Where one turn sends some rows of the set: a few examples, then the rows asked
lelis: [-1.66 -0.92  0.11  1.33 -1.00 -2.60  2.77 -1.50  0.35  2.70  1.15  1.74
 -2.45  2.47  0.33]
fugum: [ 0.31  5.87  0.48  1.13 -0.44 -1.03  0.43  0.36 -0.72  0.10 -0.81 -3.34
  0.16  0.45  3.76]
repi: [-1.20 -0.22  1.70  0.96  1.62  0.17 -0.27 -0.40  0.87 -1.84  2.29 -1.70
  2.88 -2.24 -1.39]
luno: [ 1.34 -0.24 -0.43  0.50 -3.60 -0.48 -0.67  0.83 -1.52  5.00  1.64 -1.89
  1.50  1.29  2.76]
dobu: [ 0.21  3.06  0.99  3.49  2.03 -2.37  3.74  0.37  1.19 -0.67  1.42 -1.64
  0.52  2.26  1.54]
Tikos: [-1.90 -0.29 -1.34  0.99 -0.75 -1.08  3.91  1.12 -1.05  1.44  2.17 -0.12
 -2.27 -1.24 -0.18]
Vobol: [-3.75  1.07  2.34  2.06 -0.71  0.09  0.82  1.93  0.41 -1.66  1.28 -3.63
  0.61  0.11  2.30]
ruv: [ 2.49  1.94  0.90  2.77  2.20 -2.24 -0.77  1.82  2.50  1.80 -0.25  0.05
 -1.37  0.04 -3.08]
Kenot: [-2.86  0.04  3.64  1.51  1.93  0.19  1.08  0.93  1.36  0.57  0.20 -1.61
  0.44  3.92 -1.63]
pafik: [-1.47 -1.24  0.42  3.01 -0.74 -1.71  0.02  2.12  5.09 -0.08 -1.08  0.48
  1.01  1.09 -0.03]
tur: [ 1.24  2.41  0.97  0.38  1.85 -1.77  0.53 -2.74  2.65 -0.18  1.69  1.36
  3.07  1.53  0.70]
tutub: [-0.46 -1.30 -0.33  1.12 -0.02 -0.94  1.40 -1.41 -2.00  3.16 -2.10 -0.33
 -2.54  1.75 -2.32]
nos: [ 2.22 -0.22  1.31  5.14 -2.51  0.50  0.83  1.29 -2.04  2.15  2.43  0.56
  1.20  0.54 -0.21]
Zat: [ 0.07  1.40  2.04  3.14 -1.73 -1.32 -3.84  2.09  1.38 -0.68  0.63 -1.20
 -1.61 -2.33  1.23]
neb: [ 2.45  0.58 -1.86  1.19  1.05 -0.43 -0.07  3.31  1.79 -1.21  1.56 -0.28
 -0.10  0.39  2.77]
tem: [ 1.68  4.45  2.00  0.29  0.74 -1.87 -2.30 -3.57  1.06  0.92 -0.13  0.01
  1.97 -0.20  0.09]
Lugu: [ 0.75 -1.23 -0.06  4.64 -4.19 -1.17  0.43  0.32 -1.25  3.10  0.06 -2.14
  2.15 -0.03  1.45]
Nito: [-2.69  3.19  3.64 -0.21 -0.47  1.18 -2.40  0.85 -0.67  1.26 -1.92 -3.41
 -0.20  1.47  0.00]
Mak: [-1.36 -0.17  1.60 -0.61  1.74  0.04 -1.14 -1.63  1.73  0.64 -1.04 -1.83
  3.39 -0.19 -2.90]
vokis: [ 0.03  1.53  0.61  2.54 -3.48 -0.43  1.38  1.22  0.81  5.90 -0.65  0.14
  2.42  0.61 -2.02]
Pebip: [-0.82  0.87  0.97 -1.91  0.62  1.42 -2.69 -0.83 -0.12 -0.68  0.21 -2.50
  2.96 -1.45  0.34]
pufa: [ 1.31  1.98 -1.70  0.77 -1.05 -1.90 -2.30  1.41  2.33  1.80 -4.05 -2.59
  0.23 -0.56  1.17]
Zun: [ 1.19  1.91  1.67  1.29 -2.95 -0.64 -0.88  1.21 -1.35  6.28  2.24 -1.05
  0.27 -0.33 -0.96]
koz: [-0.99  1.78 -1.60  0.03 -2.62  1.83  0.76  0.63 -3.05  1.27 -2.21 -0.17
 -1.82 -1.06  0.56]
mudib: [-0.17  1.75  0.96  1.18 -2.52  0.12 -0.83 -2.00 -2.43  2.36 -2.25  1.79
 -2.94  1.77  0.15]
movaf: [ 0.89  4.86  1.75  1.15  1.85 -1.37  0.84 -0.92  0.55  2.35 -2.50 -1.67
  0.13  3.80 -0.59]
putud: [-2.43  2.42 -0.47  1.68 -3.96 -0.71  2.22  0.14 -0.62  0.92  0.32  1.43
 -1.89 -1.54  2.17]
mab: [ 0.60  0.75  1.42 -1.48  0.16  0.13 -3.99  1.96  2.59  2.27 -0.37  0.60
 -1.03  2.67  0.39]
Pibi: [ 0.41  3.44  0.32  1.42 -0.60 -2.13 -0.29 -2.78  1.99 -1.25  0.19 -0.56
  3.46 -1.36  2.56]
daka: [ 1.26 -0.11  0.01  2.06 -2.42  1.85  1.82  2.15 -0.27  3.74  1.18  1.75
  2.69  2.67 -0.29]

tutub turns into lelis
Pibi turns into Pebip
daka turns into nos
Now these:
neb turns into Zat
Nito turns into movaf

